In the rows, zero is written as 128.
Each named move below is a turn or a mirror, shown by a few rows before and after it. Which moves, in which order, take the first row of each later pair to the second? The first pair is answered.
G (before => after):
[118 155 122 142 141 109 124 115 134 151 136 157 141 114 128 132 128 116
 136 153 100 117 117] => [115 135 155 127 123 110 131 149 140 139 118 126 139 139 116 114  95 113
 131 125  97 120 140]
[121  83 108 158 158 142 112 107 109 108 130 135 135  90 152 128 143 153
 164 149 139 149  97] => [116  66 152 135 134 146 116 155 125  94 104  92 131 125 134 110  95 145
 162 112 138 147 124]
[ 95  76 122 168 107 147 138 108  82 136 121 169 178  83 154 158 123 139
 173 141 131 153  69] => [ 89  59 168 145  83 149 150 151  95 124  97 126 174 115 137 139  74 132
 170 106 128 148 101]
X (before => after):
[136 142 161 108 137 137 141 161 155  95 117 141 129 144 117 124  86 154
 168  91 153  88 153] => [136 191 119 148 151 134 136 133 150  96 159 162 125 120 143 153 149 141
 126 127 120  72 131]
[104  71 117 148 155 130 117 130  89  97 133 126 138 106 137 137 121 151
 147 112 152 192  88] => [112  89 110 150 163 104 126 137 106  90 140 144 154  90 139 135 123 154
 150 116 142 181  78]
[110 138 116 138 122  90  98 170 133 113  97 113 123 140 112 109 135 175
 152 114 177 149 152] => [117 171  89 160 131  79  98 158 136 107 120 137 127 124 129 118 167 164
 129 141 153 138 136]
P (before => after):
[122 147 116 125 100 102 121 147 157 109 135 146 139 130 117 132 127 121
 118 129 121  95 120] => [128 152 112 116 107 107 116 142 157 109 128 147 135 131 115 135 123 130
 128 122 149  97 130]
[132 123  81 165 143 171 123  93 136 109 164 125 162 116 110 137 134 114
 174 141 115 144 108] => [131 130  79 169 146 170 122  96 136 108 159 131 163 113 113 140 136 115
 173 140 113 146 111]
[167 113 135 175 105 142 140 158 122  87  94 111 157 105  94 108 129 127
 107 123 116 124 114] => [172 119 125 171 111 144 137 158 122  79  96 108 156 104  91 113 125 138
 111 114 133 120 125]
Now pairs of rows:
Between the rows of a pair lie two moves.
[150 125 140 129 134  92 120 192 135  61 140 108 120 119 146 148 125 132
 126 105 119 123 122] => [137 110 150 127 124 134 115 171 108  71 132  78  97 138 149 156 127 132
 117 104 127 145 135]  X X
[144  87 144  98  97 122 136 148 121 110 146 175  94 127  99 115  87 132
  98 108 159 138 150] => [145  93 117 110 115 134 128 107 101 122 157 191  84 112 113 129 121 137
  97 134 167 148 133]  G X
[121 139 143 130 108 139 139 132 126 102 139 123  91 148 158 144 118 144
 124  86 152 134 174] => [125 169 122 146 119 121 137 128 135  97 160 147  98 132 166 149 140 137
 109 104 133 121 160]  X X
[154 152 123 103 136 153 103 118 141 122 130 139 115 145 127 121 143 106
  86 112 160 146 147] => [160 154 113 105 152 138 101 111 145 123 134 160 124 130 121 118 145 114
 105 117 170 144 136]  X G
[148 163 116 109 140 104 102 147 155  93 135 141 141  98 115 145 126 164
 147 104 169 111 150] => [134 159 141 108 112 140 105 153 137  91 129  89 117 141 125 149 122 148
 111  95 152 121 177]  X G
[119 147 150 111 103 146 122 121 115 145 115  85 108 177 130 130 131 113
 104 115 118 125 190] => [128 113 154  92 118 129 122 116 116 156  92 107 125 156 107 117 102 136
 162 101 159 135 180]  G X
[158 180 146 151 116  79 132 148 175 122 125 168 154 107 112 112 139 138
 121 121  83 104 120] => [171 176 139 114 127  89 115 128 162 135 106 172 142 113  94 120 129 174
 158 103 154 109 150]  P P
[101 166  88 125 130 153  98 139 136 120 156 102 110 137 139 158 159 135
  84 107 139 128 154] => [111 152  73 126 153 142  92 111 132 131 153 139 117 110 137 155 166 155
 123 116 165 136 135]  X G
[119 144 145  91 135 113 131 172 127 107 126 129 119 169 104 126 110 115
 129 104 150 123 133] => [130 174 116  98 152 110 122 153 125 111 140 147 118 158 107 142 140 121
 124 117 157 111 131]  X P
[131 161  86 162 155 130 134 122 126 111 161 137 101 115 156 140 156 124
  97 148 117 123 106] => [123 111 103 142 151 171 122  97  90 126 135 111  83 134 150 135 140 142
 125 139 155 157 119]  X G
[115 119 143 168 113 133 149 153 137 112 145 117 135 129 154 113 135  84
  97 148  57 133 101] => [122 122 151 157 113 145 140 180 138  83 141  95 126 133 159 120 124  99
  96 123  78 133 126]  X P
[113 119 142 153 117 149 144 126 115 134 137  98 120 143 149 127 143 105
 109 149  92 144 117] => [123 113 158 133 118 148 140 156 121 107 123  80 121 147 140 118 114 119
 127 120 113 141 142]  P X
[126 169 109 125 140 145 137  80 108 187 136 112 103 132 142 125 180 125
  91 132 143 123 122] => [133 139 112 108 151 137 135  75 107 193 114 136 110 115 122 111 155 147
 138 124 179 138 118]  X G
[138 107 129  95 164 147 155 145 101  81 109 162 121  86 103 122 121 136
 181 135 171 148 129] => [132 118 114 109 162 179 147 112  74  89 123 144  96 102 122 141 158 131
 153 148 161 163 131]  X X
[136  94 137 119 100 100 126 137 139 163 113 147 145 115 119 101 107 103
 148 157 116 132  91] => [124  88 140 120  94 137 120 111 110 169 115 123 122 139 129 115 123 101
 132 161 118 149 102]  X X
[149 163 130 117 118 105 139 184 163  91 143 115 128 132 125 118 112 119
 107  98 110 101 152] => [157 192  98 125 133 121 122 145 145 102 163 124 113 130 138 145 147 129
  97 113 130 102 159]  P X
